In the rows, zero is written as 100.
The same turns and mirrors carry the whole set onto itself and the rows of a family onto each other. Which other rows belong to the same family as each row named below? List them in the order they appear above.
These 32 rows form 4 families of 8 rows each.
geli: 81; 77; 99; 64; 101; 93; 94; 91
Kiku: 79; 97; 119; 96; 105; 135; 120; 112
folo: 95; 112; 105; 70; 96; 83; 89; 88
lur: 81; 125; 107; 87; 91; 114; 83; 89
Gumu: 101; 71; 105; 99; 114; 78; 100; 98
Vez: 92; 97; 125; 98; 91; 93; 71; 111
Kero: 104; 115; 136; 93; 110; 102; 102; 116
kep: 94; 78; 87; 105; 109; 122; 75; 103
nuro: 96; 86; 106; 124; 102; 119; 112; 115
Razu: 92; 126; 106; 96; 85; 123; 101; 106
nago: 94; 86; 91; 79; 126; 90; 96; 81
Bube: 97; 59; 115; 84; 105; 96; 102; 89
Fif: 80; 110; 99; 109; 106; 138; 98; 97
tidi: 89; 109; 117; 81; 83; 135; 108; 98
toka: 103; 117; 109; 78; 132; 114; 96; 92
Bir: 96; 71; 115; 104; 97; 131; 116; 106
gepi: 104; 81; 122; 115; 102; 101; 118; 115
dag: 89; 77; 101; 113; 129; 115; 108; 95
lum: 106; 71; 94; 106; 122; 99; 114; 101
Babos: 96; 111; 107; 77; 74; 92; 90; 99
lopu: 88; 91; 115; 96; 129; 104; 73; 89
kanik: 84; 117; 89; 75; 102; 113; 87; 83
pefut: 108; 82; 93; 93; 83; 97; 84; 120
bezig: 91; 113; 123; 109; 79; 117; 103; 113
libu: 92; 109; 113; 117; 111; 131; 113; 106
mugiz: 96; 89; 89; 76; 103; 84; 85; 84
Dafi: 91; 97; 118; 60; 92; 100; 94; 82
ziva: 109; 104; 80; 87; 113; 132; 100; 106
rerev: 110; 80; 105; 83; 97; 75; 106; 101
Nera: 69; 110; 115; 69; 90; 118; 93; 96
Lamaf: 122; 98; 103; 88; 102; 106; 117; 124
tiso: 91; 63; 102; 89; 115; 110; 120; 108

Which other rows belong to the same family as Kero? Vez, kep, toka, lopu, pefut, ziva, Lamaf
Which other rows belong to the same family as Babos? nago, Fif, gepi, dag, kanik, bezig, rerev
Which other rows belong to the same family as Bir? geli, Kiku, Bube, tidi, Dafi, Nera, tiso

The same turns and mirrors carry the whole set onto itself and the rows of a family onto each other. Which other rows belong to the same family as each row named below? List them in the order they appear above.
These 39 rows form 13 families of 3 rows each.
gul: 91; 84; 84; 123; 105; 96; 78; 106; 126; 118; 101; 108; 99; 120; 94; 124; 108; 107; 118; 61; 104; 107; 84; 117; 128
Gete: 99; 84; 90; 145; 115; 97; 87; 69; 96; 119; 88; 98; 113; 115; 101; 113; 106; 90; 116; 80; 88; 98; 72; 111; 131
bag: 99; 118; 105; 140; 92; 82; 110; 97; 128; 123; 106; 109; 115; 88; 106; 111; 92; 104; 128; 69; 96; 88; 80; 133; 153
Pap: 98; 113; 100; 106; 147; 96; 105; 119; 86; 110; 132; 75; 118; 103; 116; 116; 123; 106; 117; 86; 91; 74; 116; 91; 120
tos: 87; 134; 154; 146; 104; 78; 94; 99; 101; 97; 110; 101; 122; 98; 104; 98; 99; 84; 98; 82; 97; 94; 129; 133; 126
Votet: 87; 115; 98; 154; 96; 99; 122; 89; 137; 105; 85; 98; 103; 96; 103; 107; 107; 110; 140; 70; 100; 96; 80; 105; 120
ruta: 96; 99; 120; 130; 104; 100; 104; 74; 95; 103; 96; 102; 113; 121; 102; 95; 83; 85; 100; 98; 81; 104; 115; 136; 85
vubub: 70; 120; 112; 102; 144; 106; 105; 111; 89; 121; 109; 119; 150; 126; 109; 91; 95; 91; 101; 79; 103; 91; 102; 94; 118
ruli: 82; 118; 143; 146; 92; 94; 99; 89; 106; 88; 93; 82; 125; 99; 109; 103; 114; 93; 123; 80; 92; 107; 142; 105; 99
birez: 88; 109; 85; 136; 91; 102; 93; 93; 121; 111; 112; 110; 115; 84; 104; 128; 76; 90; 108; 76; 105; 100; 77; 135; 135
Vik: 92; 121; 135; 155; 110; 110; 93; 109; 125; 75; 91; 120; 128; 110; 96; 98; 104; 95; 110; 90; 120; 115; 115; 120; 110
zat: 109; 106; 85; 129; 111; 109; 101; 118; 123; 108; 99; 119; 132; 100; 119; 109; 107; 103; 149; 79; 115; 94; 79; 101; 141
rala: 82; 96; 94; 134; 98; 89; 109; 101; 104; 123; 96; 104; 111; 109; 96; 122; 111; 111; 138; 68; 114; 111; 63; 125; 134
doga: 97; 111; 132; 133; 111; 95; 104; 107; 113; 84; 115; 86; 109; 103; 99; 103; 102; 110; 92; 99; 92; 119; 135; 134; 97
Bov: 82; 122; 103; 117; 120; 96; 114; 100; 84; 103; 117; 83; 122; 109; 119; 96; 107; 93; 148; 68; 102; 68; 105; 75; 105
Taz: 83; 131; 127; 133; 110; 99; 91; 104; 102; 97; 110; 105; 124; 83; 114; 120; 89; 67; 87; 97; 97; 94; 132; 137; 110
mir: 84; 116; 103; 110; 153; 97; 93; 124; 96; 115; 110; 103; 102; 126; 106; 113; 125; 83; 106; 74; 105; 71; 112; 97; 108
Fedi: 74; 123; 118; 112; 138; 93; 114; 119; 67; 123; 113; 91; 125; 118; 105; 120; 129; 92; 127; 77; 112; 74; 106; 102; 112
Nipuv: 86; 115; 147; 138; 119; 97; 96; 121; 113; 100; 105; 85; 122; 86; 114; 89; 81; 100; 95; 106; 90; 118; 117; 124; 113
Zar: 91; 95; 102; 133; 111; 101; 96; 114; 128; 124; 110; 82; 122; 85; 109; 108; 82; 123; 119; 82; 92; 111; 69; 108; 143
telu: 83; 107; 108; 96; 145; 115; 118; 110; 76; 108; 112; 88; 114; 95; 114; 107; 112; 108; 123; 76; 91; 65; 122; 94; 111
bika: 89; 85; 92; 139; 121; 107; 103; 94; 113; 103; 84; 101; 97; 84; 103; 109; 108; 117; 127; 70; 97; 102; 74; 110; 146
diz: 98; 101; 121; 116; 106; 88; 87; 119; 113; 99; 96; 114; 101; 114; 115; 100; 101; 82; 107; 91; 95; 116; 136; 139; 97
gode: 97; 111; 104; 117; 141; 107; 113; 86; 85; 131; 97; 92; 122; 116; 112; 119; 117; 82; 111; 94; 77; 63; 112; 104; 104
kegek: 86; 122; 106; 98; 107; 125; 102; 117; 97; 119; 99; 79; 129; 93; 112; 139; 115; 87; 119; 85; 92; 67; 100; 91; 100
Fof: 88; 104; 109; 150; 104; 105; 108; 84; 132; 88; 87; 113; 103; 83; 109; 106; 113; 115; 134; 89; 107; 99; 78; 112; 138
rudol: 90; 120; 117; 107; 120; 121; 98; 116; 98; 103; 126; 99; 150; 121; 101; 118; 111; 104; 126; 75; 114; 76; 131; 89; 104
seva: 76; 113; 150; 130; 102; 107; 95; 85; 100; 72; 110; 97; 123; 99; 103; 103; 112; 107; 113; 93; 102; 98; 138; 110; 101
Fer: 82; 115; 143; 132; 96; 87; 111; 109; 94; 102; 92; 105; 118; 106; 106; 106; 108; 92; 117; 96; 105; 123; 125; 147; 98
kez: 81; 96; 140; 129; 106; 107; 99; 94; 97; 78; 95; 97; 106; 94; 99; 94; 94; 108; 102; 85; 93; 118; 135; 131; 102
seb: 78; 104; 95; 119; 117; 110; 107; 102; 128; 135; 89; 124; 144; 114; 101; 111; 96; 109; 108; 74; 96; 111; 80; 110; 140
bofif: 80; 107; 131; 123; 113; 98; 91; 105; 108; 111; 86; 123; 151; 111; 114; 93; 97; 87; 96; 92; 93; 129; 121; 119; 126
sab: 74; 123; 132; 126; 93; 117; 97; 105; 102; 80; 97; 93; 112; 104; 95; 106; 88; 83; 95; 92; 108; 100; 98; 117; 77
kel: 83; 131; 116; 112; 121; 89; 105; 102; 84; 121; 140; 91; 130; 111; 101; 109; 97; 99; 119; 58; 102; 56; 101; 101; 130
kepad: 75; 127; 95; 118; 133; 104; 87; 104; 82; 114; 131; 94; 128; 95; 107; 129; 97; 77; 102; 71; 109; 63; 95; 99; 128
dat: 103; 93; 85; 142; 118; 89; 100; 102; 121; 98; 110; 92; 97; 97; 103; 105; 105; 118; 119; 80; 103; 112; 67; 116; 141
firef: 92; 102; 99; 137; 95; 105; 78; 107; 104; 95; 80; 94; 112; 85; 118; 115; 105; 78; 123; 86; 105; 104; 59; 101; 128
fef: 76; 121; 123; 116; 148; 107; 100; 125; 95; 121; 128; 69; 132; 99; 105; 106; 96; 110; 104; 84; 95; 76; 99; 85; 119
Pireg: 85; 111; 102; 100; 123; 111; 115; 97; 91; 101; 125; 96; 124; 96; 121; 106; 114; 112; 147; 83; 104; 59; 101; 83; 119

Which other rows belong to the same family as ruta? Gete, gode
Which other rows belong to the same family as fef? Nipuv, Zar
Which other rows belong to the same family as kez? telu, bika
Which other rows belong to the same family as Votet? ruli, Bov
Which other rows belong to the same family as sab? kegek, firef
Which other rows belong to the same family as zat? Vik, rudol
Which other rows belong to the same family as tos? bag, kel
Which other rows belong to the same family as seva? Fof, Pireg

The same turns and mirrors carry the whole set onto itself and the rows of a family onto each other. Which other rows belong to the same family as each row named below? List them in the order they appear above.
These 16 rows form 4 families of 4 rows each.
tedov: 95; 102; 90; 136; 85; 137; 86; 107; 117; 90; 103; 92; 109; 71; 119; 82; 116; 104; 106; 81; 91; 120; 64; 103; 112; 124
pigaz: 88; 117; 95; 83; 101; 97; 93; 116; 97; 104; 109; 108; 56; 137; 103; 120; 123; 87; 105; 97; 115; 97; 100; 85; 83; 107
lapun: 101; 109; 98; 123; 80; 127; 86; 97; 130; 106; 99; 86; 109; 84; 146; 85; 125; 94; 90; 95; 114; 105; 62; 87; 104; 113
Tuf: 108; 113; 88; 78; 65; 118; 83; 104; 79; 80; 88; 75; 90; 130; 98; 97; 110; 112; 105; 83; 96; 113; 103; 110; 66; 112
lag: 115; 108; 99; 92; 80; 118; 85; 103; 105; 98; 91; 97; 102; 135; 117; 91; 86; 105; 99; 84; 73; 109; 107; 103; 55; 110
dup: 84; 104; 84; 100; 110; 103; 97; 107; 117; 118; 119; 125; 83; 126; 106; 115; 121; 115; 104; 106; 97; 89; 104; 66; 92; 117
zezat: 93; 115; 92; 134; 60; 106; 112; 120; 104; 101; 71; 104; 101; 94; 101; 106; 123; 100; 118; 122; 102; 88; 91; 104; 128; 90
zif: 99; 104; 94; 117; 71; 130; 78; 118; 111; 107; 79; 106; 117; 74; 135; 71; 113; 97; 119; 83; 100; 105; 63; 101; 97; 111
lozi: 101; 100; 87; 93; 86; 114; 92; 105; 86; 75; 107; 94; 92; 126; 109; 84; 100; 113; 98; 86; 88; 122; 105; 78; 49; 103
Lar: 88; 123; 94; 80; 88; 105; 98; 131; 123; 117; 115; 103; 68; 132; 105; 107; 101; 97; 104; 107; 98; 87; 116; 87; 97; 100
pifit: 77; 104; 87; 130; 84; 119; 106; 111; 100; 77; 77; 104; 101; 91; 87; 109; 117; 100; 134; 94; 84; 94; 105; 121; 123; 97
Mome: 97; 110; 113; 126; 74; 128; 79; 99; 109; 85; 98; 98; 95; 91; 150; 74; 113; 102; 90; 90; 120; 109; 65; 92; 108; 109
Kab: 83; 112; 100; 127; 81; 112; 102; 99; 112; 84; 81; 90; 112; 91; 114; 128; 134; 97; 124; 106; 108; 95; 96; 104; 137; 100
koz: 92; 101; 91; 135; 91; 112; 99; 123; 104; 85; 83; 101; 95; 82; 85; 117; 129; 108; 131; 94; 108; 100; 111; 118; 109; 84
Gava: 93; 104; 99; 85; 66; 127; 90; 92; 86; 87; 106; 65; 100; 134; 96; 91; 103; 94; 112; 86; 90; 111; 90; 106; 66; 115
fen: 88; 108; 103; 106; 107; 99; 96; 124; 111; 115; 124; 128; 77; 125; 115; 109; 105; 99; 107; 107; 102; 106; 99; 62; 86; 105

Which other rows belong to the same family as lapun? Tuf, pifit, fen
Which other rows belong to the same family as lozi? tedov, pigaz, Kab

The same turns and mirrors carry the whole set onto itself and the rows of a family onto each other. Which other rows belong to the same family as each row named below? List them in the order they appear above.
These 32 rows form 4 families of 8 rows each.
mam: 92; 57; 101; 74; 109; 68; 86; 114; 110; 86; 114; 88; 84; 99; 101; 108; 105; 93; 111
Zut: 102; 113; 107; 101; 132; 99; 102; 83; 95; 101; 118; 94; 95; 125; 109; 82; 129; 91; 121
vomo: 125; 115; 132; 94; 136; 108; 104; 108; 106; 98; 117; 72; 103; 118; 109; 89; 122; 102; 107
Fiba: 60; 103; 116; 93; 118; 71; 134; 114; 128; 99; 104; 80; 101; 90; 111; 88; 99; 101; 112
Ziso: 114; 119; 115; 123; 112; 119; 95; 98; 126; 101; 94; 80; 89; 142; 102; 100; 109; 120; 113
nuze: 74; 129; 114; 110; 116; 103; 78; 90; 104; 92; 105; 98; 73; 130; 110; 90; 106; 124; 111
sini: 98; 92; 121; 112; 106; 72; 126; 115; 140; 87; 76; 101; 114; 102; 98; 109; 76; 89; 97
dop: 74; 119; 124; 84; 135; 88; 103; 104; 97; 97; 126; 85; 89; 105; 113; 75; 117; 104; 111
vuk: 104; 100; 127; 90; 134; 74; 129; 112; 122; 97; 112; 95; 117; 100; 104; 86; 99; 75; 101
Kiko: 111; 85; 121; 89; 115; 84; 71; 103; 81; 65; 102; 98; 94; 101; 106; 111; 110; 102; 100
nebi: 102; 67; 110; 75; 115; 85; 101; 129; 138; 105; 123; 64; 85; 110; 100; 102; 105; 103; 113
Fedup: 111; 87; 129; 89; 123; 86; 130; 128; 129; 98; 105; 63; 114; 94; 106; 100; 107; 95; 104
Mobi: 122; 102; 127; 114; 102; 109; 77; 111; 114; 77; 82; 82; 91; 125; 101; 120; 96; 126; 98
Bebem: 64; 116; 117; 123; 97; 84; 118; 104; 127; 84; 72; 93; 98; 101; 109; 107; 86; 120; 104
zupi: 92; 96; 110; 121; 101; 76; 134; 102; 124; 87; 71; 92; 116; 97; 107; 110; 96; 93; 111
zubor: 108; 102; 119; 123; 98; 91; 92; 96; 97; 67; 67; 102; 106; 107; 105; 121; 97; 108; 101
Kikar: 80; 67; 82; 102; 91; 77; 97; 102; 136; 102; 99; 94; 75; 123; 100; 110; 100; 103; 122
nol: 96; 97; 112; 96; 126; 76; 138; 101; 112; 102; 107; 84; 114; 97; 110; 86; 119; 79; 117
rav: 95; 85; 100; 112; 97; 98; 111; 114; 156; 112; 95; 74; 84; 132; 99; 108; 97; 114; 119
rari: 122; 88; 128; 80; 123; 101; 70; 119; 103; 84; 119; 73; 85; 117; 102; 105; 112; 113; 100
nik: 58; 78; 110; 80; 106; 65; 102; 124; 127; 90; 111; 83; 81; 91; 106; 102; 92; 110; 108
Vabe: 111; 103; 125; 118; 103; 89; 81; 103; 117; 72; 74; 114; 98; 120; 98; 117; 77; 107; 89
loni: 79; 99; 131; 75; 125; 78; 83; 115; 89; 74; 117; 87; 87; 91; 111; 95; 104; 111; 97
gek: 82; 126; 132; 110; 110; 96; 82; 99; 92; 68; 86; 98; 90; 107; 111; 102; 98; 126; 96
Zapun: 107; 88; 119; 116; 95; 91; 118; 122; 144; 89; 74; 72; 106; 107; 100; 121; 87; 114; 103
Torud: 97; 68; 109; 70; 122; 69; 86; 119; 127; 98; 126; 97; 83; 112; 97; 97; 92; 86; 102
funu: 55; 101; 99; 112; 93; 86; 94; 106; 135; 95; 89; 95; 73; 120; 105; 105; 88; 125; 112
lobi: 113; 125; 126; 101; 140; 98; 99; 91; 105; 99; 117; 105; 101; 129; 105; 79; 107; 87; 106
Tuz: 99; 117; 103; 123; 112; 102; 93; 86; 133; 106; 98; 111; 83; 151; 98; 93; 92; 102; 112
Ketib: 116; 92; 128; 86; 124; 86; 62; 108; 98; 75; 112; 108; 86; 118; 99; 104; 93; 99; 90
Vugu: 91; 104; 90; 120; 104; 102; 87; 80; 116; 103; 99; 100; 76; 144; 104; 99; 113; 106; 125
sizad: 84; 79; 93; 102; 104; 77; 103; 107; 156; 111; 104; 101; 80; 130; 93; 100; 82; 94; 113

Which other rows belong to the same family as Ziso? vomo, nebi, Fedup, Mobi, rav, rari, Zapun
Which other rows belong to the same family as vuk? sini, Vabe, Torud, lobi, Tuz, Ketib, sizad
Which other rows belong to the same family as Kikar? mam, Zut, Kiko, zupi, zubor, nol, Vugu

